128 stands for zero in the data rows.
What is the hidden score of each row? Scores go from 0 to 15, and 7 is about the middle.
125,166,123,125,147,167,99,111,155 -> 5
134,172,119,112,157,158,95,94,139 -> 3
123,158,121,121,157,159,97,80,150 -> 3
101,170,129,123,156,168,79,77,163 -> 3
117,155,124,117,148,161,91,89,157 -> 5
120,165,107,124,141,167,102,103,156 -> 7
114,162,124,121,147,154,92,96,169 -> 5
135,100,141,124,111,104,154,150,93 -> 13
117,166,113,96,164,166,111,79,153 -> 2
125,153,111,120,151,165,105,110,147 -> 4
112,157,115,123,158,159,99,86,159 -> 3
130,90,143,142,102,95,156,160,109 -> 15
138,108,135,95,133,104,151,130,86 -> 8
98,161,132,135,132,164,82,101,171 -> 9
166,132,120,74,153,116,167,131,63 -> 4
135,92,131,125,103,101,171,174,99 -> 15
106,136,121,160,126,147,98,105,176 -> 10
106,168,118,124,152,168,97,86,154 -> 4
144,97,140,133,108,97,160,159,99 -> 14
140,103,140,128,113,99,157,155,100 -> 13
133,96,137,113,112,98,168,156,95 -> 13
131,84,134,149,103,87,162,166,114 -> 15
123,155,119,135,155,148,103,115,162 -> 4
121,152,124,119,153,159,89,88,158 -> 4
134,87,140,147,109,87,155,173,105 -> 13
114,157,117,131,142,157,94,101,165 -> 6
117,162,114,126,155,166,100,96,155 -> 4
113,169,113,132,147,162,98,98,161 -> 5
117,158,111,131,152,167,105,100,158 -> 4
128,93,157,149,101,90,148,164,122 -> 15
118,167,122,120,152,161,94,105,156 -> 4
118,151,105,136,139,162,100,97,154 -> 7
115,153,114,123,149,158,105,99,156 -> 5
111,163,122,134,146,156,101,104,161 -> 5
139,101,141,119,121,94,153,147,89 -> 11
120,159,122,118,147,161,100,105,157 -> 5
119,161,115,127,148,160,91,107,155 -> 5
113,153,125,149,129,155,93,111,179 -> 9
114,162,117,121,127,167,102,126,140 -> 10
114,173,130,115,160,170,80,77,156 -> 2
141,94,137,126,105,102,167,162,91 -> 14
118,153,112,132,152,154,98,85,159 -> 4
121,157,112,115,149,167,100,93,150 -> 5
146,96,132,131,105,96,161,166,101 -> 14
142,95,138,126,107,95,157,157,91 -> 14
144,101,138,126,103,91,156,156,107 -> 15
132,156,111,104,156,151,87,93,152 -> 3
112,150,118,137,143,152,95,91,165 -> 6
138,107,143,127,111,98,158,160,102 -> 13
111,158,119,128,154,154,95,85,164 -> 4
113,158,121,121,149,159,92,95,160 -> 5
122,159,114,138,144,155,91,102,157 -> 6
118,159,114,122,141,167,97,96,153 -> 7
126,176,118,100,173,170,80,70,149 -> 0
113,155,114,137,139,156,101,103,165 -> 7
145,98,134,133,103,99,162,169,99 -> 15
124,159,112,111,149,163,91,99,149 -> 5
111,148,131,164,117,141,90,112,190 -> 12
136,105,141,125,113,95,154,164,98 -> 13
134,98,147,126,109,96,168,156,100 -> 13
118,159,121,131,143,161,90,94,160 -> 6
115,154,112,137,140,159,93,103,157 -> 7
109,161,118,123,153,149,102,107,158 -> 4
123,92,149,124,98,92,163,159,100 -> 15
121,167,124,120,151,155,97,104,155 -> 4
108,141,85,150,140,167,123,86,154 -> 7
130,93,141,132,103,91,160,164,102 -> 15
120,154,100,130,151,157,102,98,155 -> 4
109,152,113,119,155,163,104,102,159 -> 4
131,101,125,132,106,103,161,160,95 -> 14
105,168,120,133,154,158,99,94,156 -> 4
117,161,115,128,135,158,103,104,163 -> 8
135,91,139,140,92,86,161,156,108 -> 15
144,103,130,116,110,109,166,163,89 -> 13
118,124,121,181,110,138,108,128,189 -> 13
158,101,121,88,127,115,178,148,75 -> 10
144,97,136,131,99,95,154,157,97 -> 15
149,110,137,96,133,109,160,154,72 -> 8
162,135,127,63,156,121,161,133,60 -> 3
122,162,121,108,141,165,83,102,148 -> 7
113,153,114,146,134,155,97,110,166 -> 8
115,156,117,128,141,159,99,105,152 -> 7
123,153,112,135,144,155,107,104,158 -> 6
103,130,118,175,96,147,102,124,188 -> 15
116,158,116,122,140,163,97,96,153 -> 7
112,142,117,150,130,147,108,118,169 -> 9
117,160,129,126,147,159,87,94,164 -> 5
120,169,119,116,152,157,103,105,152 -> 4
133,92,135,135,106,93,155,163,100 -> 14
141,88,139,131,106,96,164,157,101 -> 14
141,97,152,140,91,93,157,152,103 -> 15
148,103,145,140,107,100,159,166,94 -> 14
144,118,139,94,130,109,151,142,80 -> 9
134,91,132,139,101,96,160,153,101 -> 15
139,102,136,122,120,102,153,159,97 -> 11
147,110,132,114,131,103,165,149,83 -> 9
119,152,121,142,126,163,101,124,165 -> 10
145,98,138,140,105,95,160,149,100 -> 14
152,150,135,46,161,127,129,100,60 -> 2
127,169,128,115,160,162,89,91,155 -> 2
115,163,107,123,160,149,102,109,157 -> 2
113,160,119,125,142,168,96,101,154 -> 6
149,95,130,111,113,103,164,162,89 -> 13
110,156,119,126,162,149,87,89,158 -> 2
114,150,115,125,138,153,104,96,154 -> 7
132,105,147,125,101,110,158,164,95 -> 15
108,170,113,127,142,162,104,92,158 -> 6
131,93,158,119,115,98,167,155,96 -> 12
112,168,117,128,148,166,96,104,157 -> 5
118,159,123,124,143,162,93,99,159 -> 6
124,143,109,132,148,147,117,123,155 -> 5
145,102,138,127,121,99,163,162,90 -> 11
141,92,140,131,110,98,160,158,101 -> 13
130,103,134,150,101,95,138,153,111 -> 15
144,93,137,128,113,95,165,169,94 -> 13
115,163,123,119,150,158,96,97,155 -> 5
109,168,115,119,158,157,86,94,156 -> 3
105,163,120,125,158,159,97,93,159 -> 3
142,101,134,127,109,92,168,157,100 -> 13
144,86,143,138,99,87,156,161,110 -> 15
119,157,120,127,153,158,96,98,156 -> 4
125,163,121,112,156,162,86,90,153 -> 3
140,87,145,143,102,89,166,162,106 -> 15
138,86,119,148,92,92,164,166,101 -> 15
123,126,106,150,112,132,133,146,165 -> 13
127,121,108,170,95,137,118,139,176 -> 15
133,95,132,148,109,94,164,163,105 -> 13
110,145,119,135,147,158,98,92,161 -> 5
120,159,119,135,147,159,97,102,159 -> 5
141,98,144,124,110,87,155,165,105 -> 13
117,171,118,100,173,162,94,80,148 -> 0
121,152,120,133,148,160,97,90,153 -> 5
143,98,136,135,108,98,163,170,96 -> 14
142,96,138,132,108,93,165,163,94 -> 14
130,97,140,132,112,95,158,162,96 -> 13
137,91,144,132,114,96,168,152,103 -> 12
